data = 141	131	129	127	152	121
data[0] -> 141
data[2] -> 129

A =
[[135 124 120 128 130 127 129 129 124 117 129 139 133 115 129 124]
 [128 140 127 129 126 130 126 127 128 135 128 125 134 123 130 126]
 [125 136 134 131 125 131 131 131 132 139 129 122 120 134 132 127]
 [129 131 133 123 120 129 130 133 122 124 126 122 133 127 122 130]
 [127 134 104 127 132 132 127 133 131 118 123 135 123 122 136 123]
 [129 125 132 125 120 127 126 129 129 119 129 126 125 130 125 129]]
A[0][0] -> 135
A[2][15] -> 127
A[0] -> [135, 124, 120, 128, 130, 127, 129, 129, 124, 117, 129, 139, 133, 115, 129, 124]
A[:, 8] -> [124, 128, 132, 122, 131, 129]
A[4][9] -> 118
A[3][14] -> 122
A[1][9] -> 135
A[0][15] -> 124
A[4][8] -> 131
A[5][12] -> 125
A[4][10] -> 123
A[5][6] -> 126
A[3][0] -> 129
A[2][10] -> 129
A[1] -> [128, 140, 127, 129, 126, 130, 126, 127, 128, 135, 128, 125, 134, 123, 130, 126]
A[4][6] -> 127
A[3][7] -> 133
A[1][5] -> 130
A[1][14] -> 130
A[4][3] -> 127
A[:, 1] -> [124, 140, 136, 131, 134, 125]
A[0][7] -> 129
A[2] -> [125, 136, 134, 131, 125, 131, 131, 131, 132, 139, 129, 122, 120, 134, 132, 127]
A[3][3] -> 123
A[:, 9] -> [117, 135, 139, 124, 118, 119]
A[5] -> [129, 125, 132, 125, 120, 127, 126, 129, 129, 119, 129, 126, 125, 130, 125, 129]
A[:, 11] -> [139, 125, 122, 122, 135, 126]
A[:, 6] -> [129, 126, 131, 130, 127, 126]
A[2][7] -> 131
A[5][13] -> 130
A[2][2] -> 134
A[4][4] -> 132
A[1][2] -> 127

grid = [118 128 150 130 129 116 150 130 127 120 120 125 119 133]
grid[0] = 118
grid[5] = 116
grid[6] = 150
grid[8] = 127

x =
[[123 129 148 133 129 127 119 122 148 134 128 131 123]
 [127 133 124 125 125 152 139 134 130 124 131 127 112]
 [134 118 110 136 122 123 122 122 137 135 124 138 138]
 [105 122 128 132 131 121 127 133 138 118 124 137 138]]
x[0,0] = 123
x[0,4] = 129
x[1] = [127, 133, 124, 125, 125, 152, 139, 134, 130, 124, 131, 127, 112]
x[1,10] = 131
x[2,11] = 138
x[0,12] = 123
x[:, 0] = [123, 127, 134, 105]
x[1,6] = 139
x[:, 2] = [148, 124, 110, 128]
x[3,10] = 124
x[1,0] = 127
x[2,9] = 135
x[3] = [105, 122, 128, 132, 131, 121, 127, 133, 138, 118, 124, 137, 138]
x[:, 8] = [148, 130, 137, 138]
x[1,2] = 124
x[1,7] = 134
x[1,11] = 127
x[0,10] = 128

B =
[[105 130 111 120 151 138 118 123 126 134 130]
 [125 145 145 138 148 151 130 125 125 132 148]
 [128 120 113 117 131 121 129 133 126 126 119]
 [132 125 128 122 147 147 125 128 129 136 121]
 [141 134 148 134 106 124 139 131 127 125 137]]
Indices start at 0.
row 0 col 0 = 105
row 1 col 9 = 132
row 4 col 0 = 141
row 0 col 8 = 126
row 4 col 1 = 134
row 1 col 8 = 125
row 0 col 6 = 118
row 1 col 10 = 148
row 1 col 7 = 125
row 1 col 0 = 125
row 2 col 7 = 133
row 4 col 3 = 134
row 3 col 0 = 132
row 0 col 3 = 120
row 0 col 7 = 123
row 3 col 2 = 128

arr =
array([[132, 134, 123, 118, 129, 138, 135, 128, 130],
       [130, 140, 117, 116, 134, 142, 140, 124, 132],
       [135, 133, 131, 122, 126, 135, 132, 133, 128],
       [126, 111, 141, 142, 121, 109, 113, 133, 123],
       [121, 122, 127, 135, 130, 120, 121, 121, 127],
       [129, 150, 111, 111, 138, 150, 148, 123, 135],
       [128, 147, 113, 115, 138, 147, 145, 122, 134],
       [136, 137, 127, 116, 127, 141, 138, 134, 129],
       [126, 133, 123, 125, 133, 132, 131, 120, 129]])
Indices start at 0.
row 0 col 0 = 132
row 3 col 2 = 141
row 5 col 5 = 150
row 3 col 1 = 111
row 7 col 7 = 134
row 4 col 2 = 127
row 8 col 1 = 133
row 8 col 0 = 126
row 7 col 6 = 138
row 7 col 4 = 127
row 7 col 0 = 136
row 8 col 3 = 125
row 7 col 5 = 141
row 1 col 4 = 134
row 1 col 5 = 142
row 1 col 0 = 130
row 2 col 6 = 132
row 7 col 3 = 116
row 0 col 6 = 135
row 5 col 0 = 129
row 1 col 8 = 132
row 8 col 8 = 129
row 4 col 0 = 121
row 6 col 5 = 147
row 2 col 1 = 133
row 1 col 2 = 117
row 5 col 3 = 111
row 6 col 6 = 145
row 5 col 6 = 148
row 8 col 6 = 131
row 8 col 7 = 120
row 4 col 1 = 122

a =
[[134 129 130 122 122 128 126 122 134 108 136]
 [120 130 126 123 125 123 121 136 123 121 119]
 [120 129 125 122 123 124 125 137 121 121 123]
 [123 133 124 122 126 122 126 133 126 121 120]
 [123 130 124 121 125 124 127 131 126 121 122]
 [135 128 130 122 121 128 125 124 133 107 137]
 [136 139 127 125 129 126 133 121 136 113 132]
 [118 131 126 123 124 124 120 137 122 123 117]
 [121 131 125 122 125 123 123 135 124 121 119]
 [130 124 130 126 128 121 126 127 126 108 131]
 [127 129 128 128 127 128 127 129 127 128 127]
 [134 127 131 122 123 129 123 123 134 106 137]
 [125 131 124 122 124 121 126 134 127 119 126]
 [119 130 126 122 126 125 121 134 123 122 117]
 [136 141 129 126 129 129 132 118 137 112 131]]
Indices start at 0.
(0, 0): 134
(2, 9): 121
(6, 4): 129
(0, 2): 130
(7, 6): 120
(13, 3): 122
(9, 9): 108
(13, 0): 119
(4, 1): 130
(2, 2): 125
(11, 10): 137
(0, 4): 122
(13, 1): 130
(3, 7): 133
(10, 10): 127
(11, 9): 106
(13, 8): 123
(5, 6): 125
(10, 7): 129
(1, 8): 123
(9, 7): 127
(4, 10): 122
(8, 6): 123
(4, 8): 126
(11, 5): 129
(8, 1): 131
(7, 1): 131
(9, 8): 126
(10, 0): 127
(3, 3): 122
(0, 3): 122
(11, 6): 123
(12, 1): 131
(6, 7): 121
(5, 8): 133
(11, 7): 123
(7, 0): 118
(3, 2): 124
(3, 1): 133
